One turn sends every row of this set to another row. A few are shown first. Where does it send the rows asked after them?
soz: [-59 -18  10 -16  23  45 -71  61 -11   9  41  14 -21  35 -13  19  -8  39
  -7 -19 -39  13   3 -15  12 -11  17 -21]
Misa: [-25  -5  17   7  49  21 -25  51  11  -2  43 -15 -19 -28   6   2  17  -6
   2  -6  -5 -10   9 -13  40 -15  -9  -4]
mitik: [ -1  -8  15   6  60  39 -19  55   7  -5  26 -29 -37 -23  29   6  -4  11
  -9 -37 -12 -20  12  -9  18 -11 -22  -7]
Zubak: [-37 -19   1  22  61  22 -35  45 -13  23  40  -4 -61   0  10  10 -29   5
  20  -1   8  20 -13 -21  12 -21 -17 -38]
pusa: [-20 -23 -33   1  37  52 -38  83 -17  17  -9 -33 -14  15  11  20 -24 -19
 -11 -23 -31  18  14 -10 -13 -29   4  30]
piti: [-33  -9  25 -15  20  54 -82  60 -12   4  27   6 -23  29  -9   3  -2  38
 -16 -11 -29   6   5  -3   2  -4  25 -23]
vular: [ -9 -14  12 -10  35  31 -31  70  -8  -1  37 -10 -53  28   0  16 -14  32
   8 -20 -73  12   6  42  17 -34 -25   8]
luk: [ -3 -29 -37  -1  33  42 -52  60 -10  35  -1   0 -23  25  -3  12 -12 -11
 -32 -18 -23  16  21  -4 -31 -28  20  16]
sute: [-25 -36 -31   1  32  27 -26  77 -10  15  25 -22 -12  14  -6  30 -23 -28
  11 -27   1   1   2 -19 -13 -52   7  18]
nimu: [ -4  -1 -20 -15  10  35 -29  77  19  17  23 -11 -46  28  20  25 -10  35
  -4   6 -69  28   3  23   5 -36  -9  14]
zodu: [-14 -24 -27  -4   8  58 -12  38 -18  11  36 -22 -38  -6   3  -5  -7   5
  22   6 -39  22   6 -17 -17  17  37  -9]
lotu: [  2 -37 -21  -6  43  35 -35  60 -20  21  13  -7 -10  11  -4  20 -16 -22
  -7 -25 -30 -13  22  -8 -10 -39  -1  40]
Sevu: [-14   8   1   5  20  38 -43  59 -14 -21  36 -11 -56  13  22  12  -7  51
   2  -4 -59   9   8  42   4 -22 -13   0]
pulun: [-26 -17  23  -6  53  31 -37  38   1  -5  53 -38 -25 -10  -5  25  -3   4
   3 -19  20 -10   9 -19  18 -14   6   2]
Nute: [-30  -5  20 -16  59  29 -29  45  -2   4  32 -28 -55  -3  21   5  -9  24
  13 -22  29  -6  11 -17  17 -17   4  -4]
mivat: [-24 -31 -48  -1  46   6 -21  62  -9  33  26 -17 -17  20  16  10 -25 -14
 -12 -19 -20  12  17   6 -27 -29  29  21]
zez: [-16 -12   6  31  20  18 -27  60 -12  50  45 -17 -52   8   4  15 -35   5
  31   3   3  20 -26  -7   3 -23   1 -26]
Gov: [-20 -23  24  22  32  20 -32  39  -9  40  49  -3 -50   6   4   3 -43  -6
  19  -7   6  27 -17  -4 -16 -25  -6 -22]
sozu: [  4  17  24 -13  26  34 -27  84   1   5  23   6 -50  22  25  16  -9  11
   2  -5 -66   9  13  15   5 -36 -15  24]
buka: [-19   8  16   0  61  42  -6  55   3  11  49 -35 -30 -22  -1  33   6   5
   0 -13   0 -17  -1 -15  19 -15 -13   7]
boz: [-44  -1  21   8  41  34 -24  47   0   1  27 -27 -31 -18   6   8  10  43
  -3 -31  -8 -15   6  -1  34 -20 -18  -9]
tig: [ -6  22  14  -9  26  31 -13  65   6  -7  34  -2 -47  39   2  19  -7  37
 -12   6 -42  25 -18  22  22 -40 -12 -18]
gav: [-18  -3   1  38  41  59 -31  54 -22  40  52   3 -58  15  -1   5 -39  22
  32  -4 -19   6 -15 -22  -8 -19   4 -26]
pul: [-18 -27 -39 -17  15  21 -39  71 -35  27   9  -1 -10  13 -12  25 -18 -11
  -1 -29 -27  37   5  14  -8 -41  13  13]
Foso: [-15 -21 -16  17  43  38 -28  34  -8  42  49  -2 -51  22   3  17 -53  -9
  22  -7  -1  20 -14 -20  -3 -29   1 -28]
vavis: [-24 -26 -43   8   9  67   1  35   1  -1  20 -13 -29   0  10  13   2  21
  -4  12 -27  26   5  11 -20 -13  34  -8]
Zenuv: [ -4 -33 -32  19  46  34 -44  85  -4  10  -4   4  -6   2   9  26 -19 -15
  -2 -13 -20  21   6 -15 -12 -47  11  22]
Tuvo: [ -7 -11  10  -1  41  41 -12  53   6   0  49  -9 -42 -24  11  16  -9  -5
 -16 -15  29 -10   3 -11  12  -1   0 -17]
nuzan: [ -7 -35 -53   7  21  32  -8  57 -24  16  24  -6 -15   8  -2  19   8   4
   5  21 -19  22   6   9 -20   2  30   1]
bet: [-42  -1  18 -16  31  59 -63  64  -5   3  27  18 -19  34  11   6   4  32
  -9   0 -42  27 -18  18  20 -23  28 -12]
mibup: [-16   0 -40   2   3  42  -7  40 -16  19  18   1 -36   6   2  15  -1  23
   3  21 -48  20  20   8 -15  13  31  -8]
Sotob: [ -9 -17 -44  13   8  54  -4  46 -13   3  39   4 -34  -2  11  18  -7  11
 -21  21 -26  21  17   8 -30  -2  26  -8]
tizuf: [-20 -16 -31  20  35  31 -41  73  -3  36  14 -18 -17  26  15  27 -36 -18
  -9  -2 -28  32  18  -1 -27 -37  14  32]
Norog: [-17  14  -4 -18  27  32 -42  69 -13  -3  29   8 -50  22  20  18 -18  52
  -9  11 -54  -8 -10  34   8 -33  13  15]
Fofa: [-16   9  29  -9  14  19 -38  58 -14   0  33  20 -56  27   9  -5 -11  31
  -3  -6 -54  10 -10  31  -7 -20 -22   1]
vum: [-36  -1 -18  -4  54  45 -25  47  13  14  18 -25 -18 -18  -4   5  -8  14
   2 -16  23  -6   9 -11  11  -2 -23 -21]
goda: [-38 -27  21   6  32  58 -41  59  -9  19  39  14 -15  26  -9   8 -31  29
 -12 -16 -55  23  -1  -9  14  -2  50 -12]
fek: [-40  -5  32  -6  28  55 -53  56 -15  -2  28   8 -12  24   1   6 -14  34
   2 -34 -22   9 -14   2  14  -3  39 -29]
Saz: [  7  -9  -6  -4  25  34 -41  62  -6  -5  34   7 -42  33  23   2   9  39
  12  -1 -60  24   4  17  15 -36 -34  12]

Fofa moves to Tuvo
Zubak moves to nuzan
Sevu moves to pulun
And these:
pusa moves to vular
Zenuv moves to Saz
zodu moves to goda
piti moves to Gov
soz moves to zez
sute moves to nimu
tig moves to vum
fek moves to Foso
mitik moves to lotu
mivat moves to Norog

One turn sends every row of this set to another row. A few are shown first. Where does it send the rows asked after them?
zugur: [-13 -42  -1 -22   3  14  -1 -19  -6 -21 -12  16 -32  23 -14  30 -15   0
 -29  10  23  10]
rudo: [-26   5 -13  -6 -14   1  16  -4 -32 -27 -14 -53  25 -20  20  23  24   4
 -16  -6  32 -11]
pem: [ -8 -29 -31 -30 -12  16  35   3  -6   4 -18  -9 -33 -22   7 -10  14  26
 -17   9  32 -22]
Kupus: [-23 -20  -5 -41 -32   8  32  -2  14   3   0   2 -16  -5 -34  27   2 -12
   9  11  29 -17]
Kofen: [-34  -7 -13 -37 -27  10  14 -21   1   3  -2   4 -17   3 -40  29   8 -10
  -5  14  14 -18]
telaz: [-49 -11  19  17  31  23  10 -18 -17 -21  -8 -22  20   7   1  -1 -21 -11
  -6  -4  26  17]
suno: [ -7 -32  -6 -20   5  22   2 -27   0 -26 -17   6 -41  27   1  19 -21  -2
 -20  15  22  -6]
Pip: [-30 -29   3 -35 -42  24  25 -18  19   6  -6  -7 -19  -2 -22  26  -5 -11
   1  12  23 -12]
Ses: [-23 -23 -34 -28 -23  12  38   2 -18   8 -11 -12 -30 -22  -5 -10   9  29
 -23   3  29 -12]
Tode: [ 28   9  21 -24 -16  12 -10   0  -9 -19   5  12  -7 -21  17  44   7 -19
  -1 -20  32 -10]
Foma: [-56  -8  22   6   0   0  13 -14 -14  25  -7  -3 -17 -24 -15   4 -21  -2
  -8 -29  44  25]
Tido: [ -3   6  12  -9  14  26  30  20  -5  13  12  17 -11 -33  11 -11 -14  19
   6 -33  25  12]
bibil: [-11 -27  -4 -19   5  14   6 -20 -10 -27 -11  19 -37  27  -4  30 -22   2
 -24  15  20   1]
fofi: [ 24   5  25 -24 -10  19  -2  -5 -20 -25   5   8  -5 -17  25  52   3 -12
  -3 -25  32   2]
Nofep: [ -9   1  13 -13  20  33  29  11 -12  12  19  12  -2 -36   8 -14  -8   6
   6 -40  19   9]
Latok: [ -6 -24 -35 -29 -19  14  39  11  -7  10 -11 -12 -20 -17   5   3  12  30
 -18  -2  35 -27]
gapa: [-53  -7  11  15  30  21  14 -16 -23 -27  -1 -27   3  13 -10  -7 -10  -2
 -18 -12  18  13]
rifi: [ 26   4  23 -22  -9  24  -1  -7  -8 -23  -2   1  -2 -23  23  54   0 -22
   4 -13  28   6]
fena: [-49   1  13  18  31  18  11 -24 -21 -23 -15 -18   9   6  -5 -16  -7   1
 -10  -7  22  20]
Sufu: [-19   5 -12 -10 -14  14  11  -8 -27 -25 -17 -53  20 -29  14  26  34  -9
 -20  -4  25 -13]
mifi: [-11   1  22  -8 -30   4 -12  -6 -14 -22 -36 -22  10 -30  11  18 -13 -16
  31 -11  35 -22]
Pomed: [ -6 -25  -7 -17  -2  24  -6 -18   8 -26 -16  17 -33  23   5  29 -21  -1
 -30  10  24  -1]
nalom: [-33 -18 -20 -29 -30  17   8 -19  11   8   8   1 -26 -11 -23  18  12 -19
   1  12  13 -27]
lidu: [-25   0 -13  -4 -15  13   8   3 -27 -34 -16 -43  23 -23  12  28  36   0
 -26  -7  36  -9]
kito: [-28   0   3  -9  -5   2  16  -1 -27 -35 -15 -46  24 -27  13  21  35  -5
 -23   4  41  -4]
Tepe: [-23   8  23   1 -22   0 -13 -18 -31  -8 -38 -10   1 -37  13  21  14 -12
  22  -3  21 -21]
Pon: [-10 -32 -36 -34 -17   1  32  12  -9   7  -5  -8 -24 -18  -5  -4   9  24
 -26 -10  30 -22]
Befot: [-24  -7  10  -5 -29  12 -10   5 -17 -16 -37 -19  11 -30  23  16   5 -21
  27 -27  24 -25]
Lisi: [ -5   0   5 -13  18  26  36   1 -21  11  20  11  -7 -34   9 -15 -14  19
   8 -40  20  -1]
seri: [-51   6   1  10   9  -5  -5  -9   0  20  -2 -24 -26 -22  -8 -10 -25  -2
  -7 -24  43  11]
Tofub: [-23  -6  -1  -5 -24  11  10 -11 -28 -28 -20 -48  24 -18   2  32  34   4
 -21   1  38 -10]
verom: [-13 -25 -33 -37 -12   9  38  14 -15  -3  -9 -10 -25 -21  -1  -9   8  28
 -21   5  35 -21]
rog: [-40  -8  22   5   8   2   6 -14  -3  23   2 -14 -31 -26  -6   1 -28   4
   7 -22  52  25]
zaput: [-11 -32   2 -26   9  25  -6 -21  -8 -27 -13  11 -36  27  -7  28  -9 -10
 -23  14  27  -1]
paf: [-50  -2  11  21  37  26   9 -18 -12 -20  -5 -19  13   9   3  -5 -10   1
 -18  -3  18  14]
lubi: [-20   6  -7  -7 -16  -7  13   0 -28 -31 -20 -41  26 -26  11  31  31   5
 -24  -3  39  -3]
Fuzep: [-47  -4  -3   4   4  -2  -3  -3  -6  14   8  -6 -13 -25 -18  -8 -32 -12
   2 -38  49   9]
perud: [-11 -36 -27 -33 -12  13  38  -2 -19  -1  -6 -19 -31 -23   6  -4  20  25
 -19   1  38 -25]
lis: [-24  -8  24  -6 -25  21 -17 -18 -32 -13 -38 -10   5 -26  18  30   6 -14
  29 -22  17 -13]
fezo: [ 25  11  21 -27  -7   2 -10  -7 -22 -30   2   7  -2 -21  16  47   0 -12
  -2 -19  35   4]
sifen: [ -3   5  19 -16  21  28  31  10  -9  12  17   3  -5 -32  20 -20 -12  14
   8 -33  29   3]
Terug: [-52  -9  11  18  28  29  21 -12 -12 -19  -4 -20  17   8  -4  -2 -13  -6
 -19 -18  13  17]
damu: [ -9  13  11 -13  16  21  24   9 -16  23  10   9   1 -40  19 -20 -10   8
   6 -33  22   0]
vusuf: [-52  -9  13  14  30  27  16  -5  -9 -29 -14  -9  10   9  -4  -8 -13  -8
 -24  -6  20  19]
tege: [ 26  20  17 -21  -6  11  -6 -10 -13 -21   7  10   3 -23  24  47  -8  -4
  -2 -20  27   1]
domis: [-12 -32  -4 -16  -1  15   3 -15  -1 -27  -4  18 -44  22  -6  21 -28 -12
 -15  12  26   5]
forar: [ 19   9  27 -27  -2  16 -12  -2 -15 -25  -1  13  -4 -22  27  44   1 -15
   4 -12  31  14]
bek: [  1  10  12  -6  17  16  33   8  -6   6   7  11  -5 -29  16 -23 -18  12
  16 -34  31   8]

rifi moves to zugur
Nofep moves to fezo
Tofub moves to Ses
And these:
Pomed moves to vusuf
sifen moves to fofi
rog moves to lis
rudo moves to Latok
Foma moves to Tepe

One turn sends every row of this set to another row. A few are shown first. Where does it send the rows asked after them?
Mivuv: [ 17   2 -11 -10  21  26 -17   5 -24   9 -29 -14]
sitiv: [-18  10  19 -14 -21  29   6 -14  19  -7  23   2]
zofaz: [  9   3  16  20  16  10  10   7 -24 -23 -36  11]
kipi: [-24   3  -7  18  28 -18  16  11  -1 -15  14  -4]
pif: [ -2  -4  32   4  19 -26   8   3 -15 -41   4  -5]
mez: [ 23 -18   8 -27   4   9 -21  -2   6  30   3  16]
molo: [ -6  16   5  30   7 -25 -16 -27  13 -11   0   6]
sim: [ -2  12  16 -12   1  -6 -23  -8  20  28 -30 -10]
buto: [  5  12   7   5  -5  -1  10  -3  10 -56  -9  -8]
Bak: [-27  14  20   6 -15  -9  -3   3  -1 -23  24  21]
Rab: [ -9   6  17 -13 -13   2  36   1   9   2  -1  29]
kavu: [ 14 -14  -2   3   6   0  20   2 -12  28  12  20]
lod: [ -3  12  30  20  12   2 -24 -26  10   9 -25  12]
Vimo: [-19   9   9  -7  -9  32  -7 -10 -31 -31 -17   0]
bomiv: [ -6   4  18  -4  11   7  -3  -9 -14   7  -6  50]
ked: [  6  -9   0   3  -3  28 -10 -12   0  20  36  -7]
Sil: [  0 -11  20 -23  29  34  -8 -10  31   4 -14  -7]
Vamel: [ -7   0  27  -1  40   8 -12  -4 -40  -7  -9   5]
kuv: [  8  -4  13 -41  11 -16  -3  -7  15 -33   7 -23]
vuze: [-10  -6  11 -21   9  -9  15  23  31  -4  -3 -26]
depi: [  3  -6  11 -16 -21  -6 -21   9  19  -2  33 -15]
Zaz: [-12  -2   4  15  48  24  -7 -20  -1  -7   3  15]
dovig: [  2   0   8 -46  33  16 -25 -14 -10   0  -8 -14]
vasip: [ -5  16  -8  -3  -4 -35 -14  -8  22   8  -5 -16]
Sazav: [ 35 -29 -11 -15  -7  -6   4  -2 -10 -21 -10 -13]
likiv: [  7 -15   6  16 -12  11 -11   1 -26 -33   7 -25]
kufe: [  9  -6  -8 -38  -2  16   7 -12 -16 -19 -34  12]
dugi: [ 12   8 -21 -23  -1  16 -17  -7  12 -26  -3 -34]

sim moves to lod
Rab moves to sitiv
And these:
buto moves to dugi
kufe moves to Vimo
Sil moves to Zaz
Bak moves to depi
dovig moves to Vamel

